One vector is turned by the same rotation once a step. Each row is the vector after some number of steps, and that number follows the row.
The counts run from 0 to 568.
2.75 2.47 -1.33 -1.54 -0.90 3.12 0.45 1.73 -1.62 1.35 -1.28 -1.80 1.66 1.52 -1.15 -2.06 -0.60 1.22 1.43 -3.73 1.17 0.38 1.79 2.37 -1.31 -0.19 2.31 -1.94 0.71 -0.56 0.22 -0.20 4.36 -0.74 2.20 1.33 0.13 1.41 -1.29 2.65 1.06 -0.13 4.52 2.56 -0.72 -0.04
524
1.63 -0.60 -1.19 -1.41 -0.30 0.73 -0.72 2.85 -0.91 1.51 -0.85 -2.26 0.59 1.06 0.37 -3.51 0.96 1.11 -0.78 -3.36 0.48 0.54 0.69 4.29 -0.16 1.25 0.38 -3.81 1.93 -1.68 -0.54 -2.45 4.30 -1.15 0.46 1.43 0.81 -2.04 0.17 0.80 1.31 1.98 1.67 4.09 -3.30 -0.89
184
-1.03 0.53 -0.64 -2.33 -0.02 0.98 -1.00 4.42 -1.87 0.44 -0.10 -3.56 -0.17 1.58 2.33 -2.70 0.90 0.97 -0.67 -3.09 0.89 0.89 1.53 2.85 -2.74 2.10 0.84 -0.14 1.91 -1.30 0.69 -1.93 5.45 0.00 2.50 1.20 2.28 -1.55 1.05 0.21 1.64 1.25 2.60 2.57 -1.17 0.96
246
-0.64 0.36 -0.27 -1.66 -0.43 1.40 -0.87 3.59 -1.25 1.82 -0.82 -4.20 0.08 2.72 1.73 -1.46 1.54 0.97 -2.63 -1.27 -1.27 0.74 -0.40 2.10 -1.68 2.44 1.20 -1.29 1.14 -0.64 0.96 -1.84 2.98 0.05 1.83 3.40 1.73 -1.67 0.85 1.29 1.61 1.15 3.81 2.95 -2.37 2.43
53
2.03 1.76 -2.66 -0.01 -1.06 2.41 1.02 0.82 -3.13 -0.16 -2.58 -1.88 0.56 1.52 0.97 -1.72 1.57 0.82 0.59 -1.85 0.14 1.57 0.20 2.51 -1.68 1.51 2.29 -3.72 0.21 -2.10 1.26 -0.99 3.17 -0.82 1.67 2.39 0.04 1.42 -1.22 1.49 0.18 -0.59 3.72 5.07 -3.28 0.00
494
1.38 0.28 -1.93 -2.77 -0.64 2.04 -1.29 1.19 -2.34 0.16 1.35 -2.52 1.03 0.65 2.60 -2.48 0.61 0.92 -0.13 -4.83 1.14 1.91 -0.82 1.84 -3.57 3.70 1.28 -1.38 0.16 -1.03 -0.42 -0.97 4.16 -0.52 1.17 0.67 0.46 -3.20 0.86 0.56 1.87 -0.35 2.84 2.53 -2.79 -0.32
449
2.78 1.22 -0.14 -0.36 -1.04 2.92 1.30 0.37 -1.31 0.74 -1.97 0.59 0.51 0.87 0.29 -0.61 1.87 0.98 1.81 -2.81 1.01 1.36 0.78 4.07 -1.27 -0.30 2.97 -2.73 1.84 0.08 -0.09 -1.07 2.86 -0.04 0.92 1.30 0.59 -1.62 -1.40 2.46 -0.07 -0.18 2.40 4.19 -3.15 -3.11
66
0.54 2.65 0.03 0.45 -1.19 1.50 -0.64 0.54 -1.32 2.71 -0.15 -1.18 1.17 0.52 -1.16 -1.02 1.59 1.95 1.79 -5.21 1.54 2.92 -0.73 0.77 -3.96 3.36 1.50 -1.59 -0.34 -2.84 1.52 0.36 1.96 0.17 1.43 0.94 1.53 -0.61 -0.86 0.19 2.19 0.01 4.39 3.37 0.62 -1.17
1
2.64 1.64 -1.48 -1.96 0.26 1.16 0.68 2.86 -1.05 1.00 -4.20 -0.90 -0.06 0.97 -0.31 -1.72 1.88 0.93 -0.57 -2.67 1.24 -0.06 1.58 3.28 1.04 -0.36 1.65 -2.72 2.42 -0.62 2.19 -2.67 3.88 0.51 1.30 1.39 1.21 1.49 -2.24 1.33 1.32 -0.49 4.09 3.11 -1.79 0.31
338
2.12 0.42 -1.09 -2.19 -0.74 0.14 -1.68 2.91 -0.42 1.27 -1.11 -2.51 1.81 -0.37 0.03 -3.21 0.24 1.39 0.62 -5.21 1.37 1.55 0.14 3.23 -0.59 1.66 -0.83 -3.35 1.88 -1.22 -0.51 -2.21 4.25 -0.99 0.07 0.66 0.77 -2.01 -0.67 0.29 2.26 0.58 2.22 3.33 -2.06 -0.56
185
1.07 2.88 0.69 -0.57 -1.49 0.83 -1.22 0.89 -1.07 1.39 -1.28 -0.47 1.02 -0.71 -0.37 0.37 1.54 2.55 1.36 -5.68 0.75 3.18 -1.47 1.10 -2.28 3.93 0.48 -0.33 1.48 -0.36 0.11 -1.29 1.37 0.23 0.51 0.86 1.59 -2.78 -0.92 0.69 1.43 -0.67 4.48 3.70 -1.33 -1.94
226
0.17 0.56 0.21 -2.70 0.00 -0.39 -1.06 3.04 -0.71 -0.10 -1.62 -0.10 -0.69 -0.50 2.21 -0.72 2.42 1.50 0.43 -4.68 1.45 1.79 0.43 3.08 -1.09 1.76 0.73 -0.22 3.65 0.31 0.99 -2.70 4.65 1.74 1.21 0.13 2.28 -3.32 -0.72 -0.14 1.39 -0.96 1.44 3.09 -1.49 -2.02
343
0.26 0.65 -0.98 1.13 -0.92 2.29 1.22 1.47 -0.80 1.87 -1.59 -0.53 0.15 2.14 -0.32 -2.73 1.91 1.09 1.54 -2.16 0.14 1.37 1.99 4.10 -1.49 -0.72 2.70 -3.05 1.03 -2.44 0.30 -0.40 4.31 -0.38 1.90 1.72 0.82 0.92 -1.17 1.04 0.25 1.22 2.31 5.21 -1.83 -2.55
37
1.69 1.69 0.99 -2.89 -1.17 1.74 -1.49 1.47 -0.63 0.97 -0.78 -1.38 0.74 -0.08 0.59 0.59 1.20 1.89 0.21 -4.48 1.03 1.23 -0.18 1.52 -2.11 2.47 1.47 0.77 2.50 1.89 0.24 -1.20 2.62 1.18 1.46 0.91 2.03 -4.16 -0.23 2.47 1.03 -0.60 4.84 1.45 -2.12 -0.34
451
1.63 -0.27 1.20 -3.60 -0.80 0.54 -0.34 1.75 0.75 3.46 -2.34 0.32 1.39 2.20 -0.46 -0.85 0.93 1.36 0.39 -3.81 -0.94 -0.18 0.70 2.50 0.62 0.79 2.39 -0.41 2.05 1.71 0.23 0.36 4.40 0.36 1.26 1.97 1.18 -2.39 -0.83 2.22 1.90 0.05 4.09 2.89 -1.81 -2.70
513
-1.97 1.21 -0.49 -0.46 -0.16 0.75 0.50 2.00 -1.14 1.77 -2.40 -2.05 0.13 2.85 0.75 -1.32 2.74 0.51 -0.44 -1.56 -1.46 1.38 0.57 1.01 -1.55 2.44 2.32 -1.91 0.30 -2.02 2.98 -0.53 3.75 0.56 2.72 3.12 1.74 1.80 -1.32 -0.47 1.53 0.89 4.24 3.99 -0.74 0.64
239
-0.17 -0.69 -0.11 -0.48 0.98 0.83 1.58 1.25 0.09 2.92 -0.67 0.02 -1.07 1.60 0.32 -2.71 3.29 -0.39 -1.58 -2.78 1.15 0.85 2.17 3.98 -2.53 0.26 3.63 -2.04 1.70 -1.85 2.56 -0.63 4.86 0.91 1.98 1.63 0.74 -0.84 0.78 0.63 1.74 1.08 2.38 3.89 -0.99 -1.95
437
0.19 1.83 -1.24 0.49 -0.79 2.82 0.61 -0.05 -2.46 0.77 0.42 -0.59 -0.37 -0.06 1.11 -0.59 2.63 0.62 -0.21 -4.57 2.08 2.98 -0.58 1.67 -5.19 3.01 2.98 -1.30 0.12 -2.00 1.76 -0.82 2.29 0.94 1.98 0.94 0.38 -1.66 0.04 0.35 0.82 -1.35 3.55 3.93 -1.00 -0.71
527
0.48 1.74 -0.11 -1.52 0.09 0.44 -0.68 1.81 -1.02 -0.67 -2.71 0.54 -0.73 -1.07 1.11 0.02 2.86 1.41 1.40 -4.22 1.95 2.23 0.65 2.48 -1.36 1.89 1.32 -0.07 3.37 -0.32 2.30 -2.37 3.73 1.98 1.34 -0.65 2.46 -1.73 -2.09 -0.44 1.12 -1.85 2.69 3.17 -0.85 -1.81
304
-0.54 2.69 -0.77 -2.98 0.19 0.55 -1.05 3.74 -1.59 0.12 -2.31 -3.18 -0.14 0.79 0.87 -1.29 1.06 0.68 0.34 -3.13 0.62 0.70 1.74 1.50 -1.50 1.22 1.86 0.57 1.95 -0.42 2.41 -2.35 4.71 0.75 2.74 0.56 2.39 1.15 -0.99 0.05 1.80 -0.81 4.16 1.73 -0.06 1.66
208
2.58 -0.60 -1.79 -4.05 -1.30 1.33 -1.30 1.02 -1.61 0.20 -2.33 -2.38 2.14 2.35 1.90 -1.72 0.23 0.67 -0.20 -4.01 -0.42 -0.01 -0.41 1.15 -0.09 2.35 1.64 -2.15 1.60 0.97 0.11 -0.48 5.14 -0.48 1.16 1.90 -0.03 -1.31 -0.35 1.63 1.88 -0.85 4.02 2.56 -2.39 0.00
55
0.27 0.38 0.45 -3.18 -0.93 -0.51 -2.22 1.54 0.54 2.20 -0.83 -1.02 1.26 0.35 0.32 -1.63 1.10 1.43 0.67 -6.06 1.59 1.73 -0.41 1.45 -1.75 3.22 0.57 0.23 2.05 -0.56 0.57 -0.41 4.40 0.20 1.49 -0.18 1.74 -2.32 -0.03 0.35 2.90 -0.20 2.73 2.27 -0.25 -1.87
118
0.13 1.43 0.94 -2.80 0.10 0.50 -0.66 3.70 0.00 2.93 -0.79 -0.99 -0.45 0.32 -0.33 -0.55 1.82 0.91 -2.33 -4.01 1.92 0.74 0.65 2.62 -2.09 1.70 1.16 0.71 2.38 0.59 1.50 -1.95 2.60 1.51 1.04 1.07 2.63 -3.57 0.38 1.68 1.97 -0.03 4.29 0.98 -0.84 0.43
51
0.15 1.49 -0.60 -4.19 -0.50 0.49 -1.68 3.52 -1.49 0.58 -1.59 -3.95 0.99 1.90 2.24 -1.57 0.27 0.85 0.33 -3.67 0.01 0.38 0.71 1.83 -1.36 2.09 1.33 0.49 1.86 0.48 0.36 -1.66 5.08 0.16 2.83 1.39 2.25 -1.13 -0.28 0.39 2.18 -0.21 3.86 1.96 -0.97 1.54
247
-0.95 0.77 -0.52 -1.13 0.95 1.09 0.81 1.51 -2.05 -0.03 -0.02 -0.87 -1.59 -0.39 2.29 -0.61 3.66 0.20 -1.89 -2.71 1.70 1.54 1.15 3.03 -4.44 2.56 3.07 -0.17 1.79 -1.05 2.69 -1.73 3.15 2.57 2.48 0.49 1.97 -2.98 0.65 0.46 1.03 -0.25 2.17 2.96 -1.35 -0.48
567
1.20 1.83 1.14 -0.12 -0.70 2.70 0.52 2.17 -1.06 2.62 -1.29 -2.41 -0.20 2.03 -0.10 -0.04 1.73 1.75 -1.40 -1.71 -1.12 1.48 -0.24 2.08 -1.72 2.24 1.78 -1.42 0.93 0.77 0.38 -1.50 0.38 0.36 1.03 3.69 1.97 -2.73 0.37 3.60 0.62 1.12 5.74 3.53 -3.45 1.30
453
-0.08 -0.02 1.87 -2.71 -0.55 0.21 -0.91 2.82 0.10 1.36 -2.96 -1.26 0.56 1.70 1.10 -0.92 1.95 1.38 0.57 -3.44 -1.12 0.21 1.09 2.91 0.58 0.53 1.39 -0.13 3.47 1.72 -0.15 -1.37 4.58 0.79 1.48 2.13 2.15 -2.74 -0.82 1.74 0.71 0.40 2.72 3.79 -2.99 -2.19
151
3.57 2.14 -0.17 -0.22 -1.14 2.70 0.64 1.21 -0.70 3.39 -2.89 -0.51 0.96 1.59 -1.82 -0.23 1.19 2.30 -0.35 -3.05 0.45 0.97 -0.21 3.28 -0.22 0.49 1.54 -2.60 1.31 0.58 0.29 -1.38 0.74 -0.22 0.62 2.72 0.48 -1.15 -1.79 3.33 0.30 0.32 4.90 3.57 -2.67 -0.36
260
1.12 1.83 -1.14 -2.34 -0.23 -0.12 -0.25 2.63 -1.18 0.72 -4.62 -1.55 0.48 0.57 0.44 -0.45 2.41 1.11 1.10 -3.72 -0.58 1.19 -0.13 1.52 1.08 2.27 0.48 -1.60 2.01 -0.35 2.86 -2.87 3.92 0.38 1.27 2.03 2.23 1.49 -2.55 -0.49 2.05 -1.36 4.41 3.69 -1.04 0.28
502
2.18 1.38 0.50 -1.86 -2.01 2.79 -0.26 1.05 -1.84 -0.50 -2.17 -0.66 0.93 0.76 2.19 0.45 1.48 1.57 1.75 -2.84 -0.49 1.29 -0.19 2.58 -1.27 1.78 2.67 -0.31 2.39 1.87 -0.42 -0.95 2.79 0.42 1.88 2.19 1.47 -2.88 -0.65 2.56 -0.36 -1.41 3.71 3.93 -3.71 -1.50
258
-0.15 0.92 0.48 -1.97 -1.42 0.27 -1.21 1.88 0.25 3.18 -2.10 -2.71 1.76 3.03 -0.51 -1.72 0.74 1.58 -0.79 -3.85 -2.05 1.31 -1.08 0.02 -0.77 3.48 1.02 -1.37 -0.06 -0.66 1.37 0.07 2.52 -0.54 1.08 3.39 1.68 -0.36 -0.95 1.48 2.50 0.66 5.75 3.49 -0.86 0.31
317
